Each row has a name. Each question is about the rows just above it.

[ 4.20 -9.45 -5.28  5.61  1.37  7.27 -6.17] = (95)
[-3.00 -1.66  2.69  4.04  0.62  3.53  5.03] = (82)
[-3.00 -1.66  2.69  4.04  0.62  3.53  0.78] = (193)
[-3.00 -1.66  2.69  0.31 -3.15 -1.84 -2.11] = (44)
[ 2.08 -0.63  4.37  2.18  4.37  2.18  5.95] = (68)
[ 4.84 -0.64  2.13  1.59  5.79  2.83  3.64] = (75)
[-4.77  1.67  0.91 -2.18 -4.11 -0.82 -1.80] = (211)
Whose row is [ 4.84 -0.64  2.13  1.59  5.79  2.83  3.64]? => (75)
Where do [-3.00 -1.66  2.69  4.04  0.62  3.53  0.78] appear? => (193)
Whose row is [ 4.20 -9.45 -5.28  5.61  1.37  7.27 -6.17]? => (95)
Whose row is [-3.00 -1.66  2.69  4.04  0.62  3.53  5.03]? => (82)

[ 1.23  1.03 -0.95  1.47 -7.69  0.49  0.01 -0.10 -0.16  2.11] -> (75)
[-0.31 -4.17 -0.31  0.19 -4.17 -4.17 -0.09 -0.01  0.04 -4.17] -> (44)
[ 0.05 -0.11  0.60  0.48 -2.16  4.66  0.24 -0.01  0.05  4.63] -> (168)
[-0.34 -0.15  0.71 -0.82 -4.91  3.16 -0.15 -0.07 -0.04  3.52] -> (68)
[-0.97 -0.73 -0.44  4.97  1.67 -7.59  0.14  0.08  0.21 -8.33] -> (106)
[-3.43 -3.43  0.10  1.23 -3.43  0.38  0.21 -0.03 -3.43  0.39] -> (211)
[-0.43 -0.30  0.16  3.07  1.26 -4.06  0.17 -0.12  0.09 -3.81] -> (95)
[-0.03  0.17 -0.18  3.58 -1.67 -0.48 -0.04  0.10 -0.04 -0.52] -> (32)
[ 1.23  1.03 -0.95  1.47 -7.69  2.33  0.01 -0.10 -0.16  2.11] -> (27)
[ 0.61  0.54 -0.28  4.28 -1.22 -0.28 -0.16 -0.15 -0.28 -0.75] -> (193)
[-0.21 -0.40  0.89  5.06  1.37 -5.03 -0.26  0.06 -0.08 -4.83] -> (82)
Repeated in (193): => [-0.28]
Repeated in (168): => [0.05]
Repeated in (32): => [-0.04]
The row with [-0.43 -0.30  0.16  3.07  1.26 -4.06  0.17 -0.12  0.09 -3.81] is => (95)
Repeated in (211): => [-3.43]

[-4.34  5.02 -3.47 -1.10  0.59  1.80 -2.83 -3.01 -3.54 -0.27 -7.35 -3.42
  0.55  0.79 -0.66 -0.89 -1.08  3.56 -6.51  3.73  0.57  2.67] : (75)
[-4.88  6.73 -3.47 -1.10  0.59  1.80 -4.98 -5.16 -4.86 -0.27 -9.28 -3.66
  0.55  0.79 -0.66 -1.73 -1.08  4.42 -5.57  3.73  0.57  4.46] : (68)
[-3.39  5.01 -3.47 -1.10  1.15  1.80 -2.83 -1.76 -3.54 -0.27 -6.10 -1.76
  0.55  0.79 -0.46 -0.89  0.07  3.56 -1.76  3.81  0.57  1.79] : (211)
[-4.34  5.02  2.12  2.12  0.41  2.12 -5.96 -7.39 -5.62 -0.14 -7.78 -3.42
  0.55  0.08 -0.66 -0.89 -1.08  3.89 -5.57  3.73  0.57  2.12] : (82)
[-4.34  5.02 -3.47 -1.10  0.59  1.80 -4.81 -5.89 -4.46  0.51 -8.23 -3.42
  0.30 -2.20 -2.60 -0.89 -1.08  4.95 -6.18  3.78  0.57  2.67] : (95)
[-4.34  5.02  0.15 -0.80  0.59  1.80 -2.83 -0.94 -2.54 -0.27 -6.20 -3.42
  0.14  0.79 -0.66 -0.89 -2.15  3.56 -4.88  3.35  0.57  2.51] : (106)
[-3.91  3.18 -3.47 -1.10  0.59  1.80 -1.48 -3.01 -3.54 -0.27 -4.22 -2.11
  1.18  0.79 -0.66 -0.89  0.66  3.02 -5.57  3.73 -1.14  2.67] : (27)
[-4.34  5.02 -0.91 -1.10  0.59  1.80 -2.83 -1.50 -2.12 -0.27 -6.20 -3.42
  0.55  0.79 -0.66 -0.89 -1.08  3.56 -2.04  2.26  0.57  2.67] : (44)
[-4.34  4.60 -3.47 -1.10  0.59  1.80 -2.83 -3.01 -3.54 -0.27 -6.20 -3.42
  0.55  0.79 -0.66 -0.89 -1.08  3.56 -5.57  3.06  0.57  2.67] : (193)
[-4.34  5.02 -2.42 -0.65  0.59  1.80 -2.83 -1.94 -3.54 -0.59 -6.20 -3.42
  0.55  0.79 -0.66 -0.89 -1.08  3.56 -5.57  3.73  0.57  1.97] : (32)
[-5.19  7.04 -3.47 -1.10 -5.36  1.60 -5.36 -3.46 -5.36 -0.27 -8.32 -4.64
  0.55  0.79 -4.55 -4.04 -1.08  3.56 -5.57  3.73  0.57  3.57] : (28)
The value that (82) holds more than once: => [2.12]
Which value appears more than once in (211)? => [-1.76]
The value that (28) holds more than once: => [-5.36]

[ 1.66 -0.52 -3.52  2.99  0.88 -2.14 -1.77  0.22  1.85  0.30  1.54  0.64
 -0.11  0.93  2.50 -0.59  1.85  0.16 -2.22  1.45  2.43 -0.29  1.58] : (106)
[ 1.66 -0.52 -0.11  2.99  0.88  1.54 -0.11  0.22  1.89  1.54  1.54  0.64
 -0.11  0.93  2.50 -0.59  1.85  0.16 -2.22  1.45  2.43 -0.29  1.58] : (28)
[-3.01  1.64  0.61 -3.01 -1.36  1.11 -0.78 -0.71 -1.24  1.09 -2.29 -1.25
  0.23  3.05 -3.01 -1.23 -0.91 -0.91  0.25  3.96 -1.11  1.93 -0.91] : (32)
[ 0.08 -1.57 -0.41 -5.77 -0.51  1.98 -1.59 -1.75 -2.31  2.64 -1.32 -0.62
  3.82  4.95 -0.99 -3.11 -0.02  6.02 -0.26  6.36 -0.50 -1.32  0.26] : (75)
The value that (75) holds more than once: => [-1.32]
Which value appears more than once in (106)? => [1.85]
Whose row is [ 1.66 -0.52 -0.11  2.99  0.88  1.54 -0.11  0.22  1.89  1.54  1.54  0.64
 -0.11  0.93  2.50 -0.59  1.85  0.16 -2.22  1.45  2.43 -0.29  1.58]? => (28)
Whose row is [ 0.08 -1.57 -0.41 -5.77 -0.51  1.98 -1.59 -1.75 -2.31  2.64 -1.32 -0.62
  3.82  4.95 -0.99 -3.11 -0.02  6.02 -0.26  6.36 -0.50 -1.32  0.26]? => (75)
Where do [ 1.66 -0.52 -3.52  2.99  0.88 -2.14 -1.77  0.22  1.85  0.30  1.54  0.64
 -0.11  0.93  2.50 -0.59  1.85  0.16 -2.22  1.45  2.43 -0.29  1.58] appear? => (106)

[-3.92  2.97 -2.14  0.88 -0.96  0.31] : (95)
[-0.18  0.06  0.29 -0.27  0.55  0.29] : (68)
[-0.18 -0.18 -0.18  1.84  0.55 -0.18] : (28)
[ 2.78 -5.32 -2.85  0.90 -2.39  8.50] : (82)
[ 0.28 -0.62 -1.53  0.88  0.28  0.31] : (44)
[-1.02 -1.02 -6.08 -0.43  8.64 -3.63] : (211)
[ 0.28 -0.62 -1.53 -0.35 -0.92 -0.35] : (168)
Repeated in (168): => [-0.35]
Which value appears more than once in (211)? => [-1.02]
Which value appears more than once in (44)? => [0.28]
The value that (28) holds more than once: => [-0.18]

[-0.17  6.94  0.27 -4.93  1.74 -1.05] = (95)
[-5.71 -1.98  6.84 -2.96  3.76 -5.52] = (28)
[ 0.02 -1.33  3.50  2.58 -0.82  2.23] = (82)
[-2.55 -4.00  4.31 -4.00 -0.90  0.84] = (32)
[-2.79  3.87  1.10 -5.28  1.36 -2.23] = (168)
[-2.93 -2.50  7.33  0.60  2.98  2.98] = (75)
[ 1.57 -1.77  5.55 -1.21  0.74 -2.39] = (27)
[0.64 0.64 0.64 4.18 0.17 0.64] = (106)
[ 0.33 -1.66  4.32 -1.11  1.86 -1.66] = (193)
[ 0.42  1.49  6.55 -3.75  2.74 -4.66] = (44)
[ 4.33 -8.14  6.62  4.33  4.33  4.33] = (211)
[-0.21  7.66 -4.53 -5.79 -0.21  1.19] = (68)
The value that (75) holds more than once: => [2.98]
The value that (68) holds more than once: => [-0.21]
The value that (193) holds more than once: => [-1.66]
Which value appears more than once in (106)? => [0.64]
Which value appears more than once in (32)? => [-4.00]
Which value appears more than once in (211)? => [4.33]
Which row holds [ 0.42  1.49  6.55 -3.75  2.74 -4.66]? => (44)

[-0.18  0.19 -1.40  0.19] = (95)
[-2.24 -2.24  0.06 -2.24] = (211)
[-8.73 -8.73 -8.73 -8.73] = (27)
Which value appears more than once in (27)? => [-8.73]
Which value appears more than once in (211)? => [-2.24]
The value that (95) holds more than once: => [0.19]
Whose row is [-8.73 -8.73 -8.73 -8.73]? => (27)

[ 5.26  5.26  0.71  0.71  5.26  6.46  0.71 -6.45  6.95  0.71]  (193)
[ 2.21  7.10  2.21 -4.15 -3.25  0.74  2.21 -4.42  2.21 -1.67]  (27)
[ 2.68 -7.41 -8.97  7.41  5.63  0.79  7.71  8.87  7.60  8.18]  (32)
The value that (27) holds more than once: => [2.21]
Which row holds [ 2.21  7.10  2.21 -4.15 -3.25  0.74  2.21 -4.42  2.21 -1.67]? => (27)
Which row holds [ 2.68 -7.41 -8.97  7.41  5.63  0.79  7.71  8.87  7.60  8.18]? => (32)
The row with [ 5.26  5.26  0.71  0.71  5.26  6.46  0.71 -6.45  6.95  0.71] is => (193)

[ 0.49  0.08  0.07 -1.47 -0.61 -0.40  0.82  0.87 -0.68  0.11  3.63  2.93
  0.90  2.83 -1.24  0.56  0.19 -1.59  0.23  0.76 -0.91 -1.51  1.06  3.25
  1.73 -0.27] : (68)
[ 0.49  0.08  1.06 -1.47 -0.61 -0.40  0.82  1.06 -0.68  0.11  3.63  2.93
  0.90  2.83 -1.24  1.06  0.19 -1.59  0.23  0.76  3.63 -1.51  0.90  3.25
  1.73  0.13] : (106)
[ 1.16 -0.05  0.79 -0.14 -1.84 -0.33  0.41 -1.10  0.40  2.61 -1.58  0.69
  1.93  0.57 -1.22 -0.04 -0.09 -0.36  0.89  1.24  2.21 -2.24 -0.79  1.27
  1.20 -0.10] : (75)
[-0.97 -0.97 -0.91  2.26 -1.70  0.52  0.42 -1.32 -2.19 -0.90 -2.29 -0.97
  3.30  1.22 -0.97  0.85 -0.14 -1.37  1.15  0.82  0.30  1.42  2.44 -0.61
  0.04  0.26] : (28)
[ 0.91 -3.43  1.21  1.01  1.34 -0.10 -0.46  1.87 -0.29 -0.08 -0.71 -1.73
  2.72 -0.70  0.30  0.03  0.68 -1.27  0.07 -1.06 -1.06 -1.50 -1.35  3.35
  4.01  0.12] : (193)
[-0.54  1.84  0.41 -1.23 -1.60  0.16 -0.21  1.35  1.68 -0.21 -2.78 -0.39
  1.34  0.45 -1.05  1.45 -0.72  2.47  0.81  0.32 -0.47  0.04  0.60  0.89
 -0.92 -0.68] : (95)
[ 3.22 -7.58 -0.86 -0.58  0.48 -0.28 -0.54 -1.71 -0.16  2.41  1.41 -1.10
 -3.17 -7.58 -1.55 -0.77 -7.58  0.15 -1.00 -0.08  0.55 -0.41  2.23 -0.76
 -0.55  0.40] : (82)
[-0.70 -0.70  1.21  1.01  1.34 -0.10 -0.46  1.87 -0.29 -0.08 -0.71 -1.73
  2.72 -0.70  0.30  0.03  0.68 -1.27  0.07 -1.06 -1.06 -1.50 -1.35  3.35
  4.01  0.12] : (168)
The value that (28) holds more than once: => [-0.97]
The value that (82) holds more than once: => [-7.58]
Which value appears more than once in (95)? => [-0.21]
Repeated in (193): => [-1.06]
Which row holds [-0.70 -0.70  1.21  1.01  1.34 -0.10 -0.46  1.87 -0.29 -0.08 -0.71 -1.73
  2.72 -0.70  0.30  0.03  0.68 -1.27  0.07 -1.06 -1.06 -1.50 -1.35  3.35
  4.01  0.12]? => (168)
Whose row is [ 1.16 -0.05  0.79 -0.14 -1.84 -0.33  0.41 -1.10  0.40  2.61 -1.58  0.69
  1.93  0.57 -1.22 -0.04 -0.09 -0.36  0.89  1.24  2.21 -2.24 -0.79  1.27
  1.20 -0.10]? => (75)

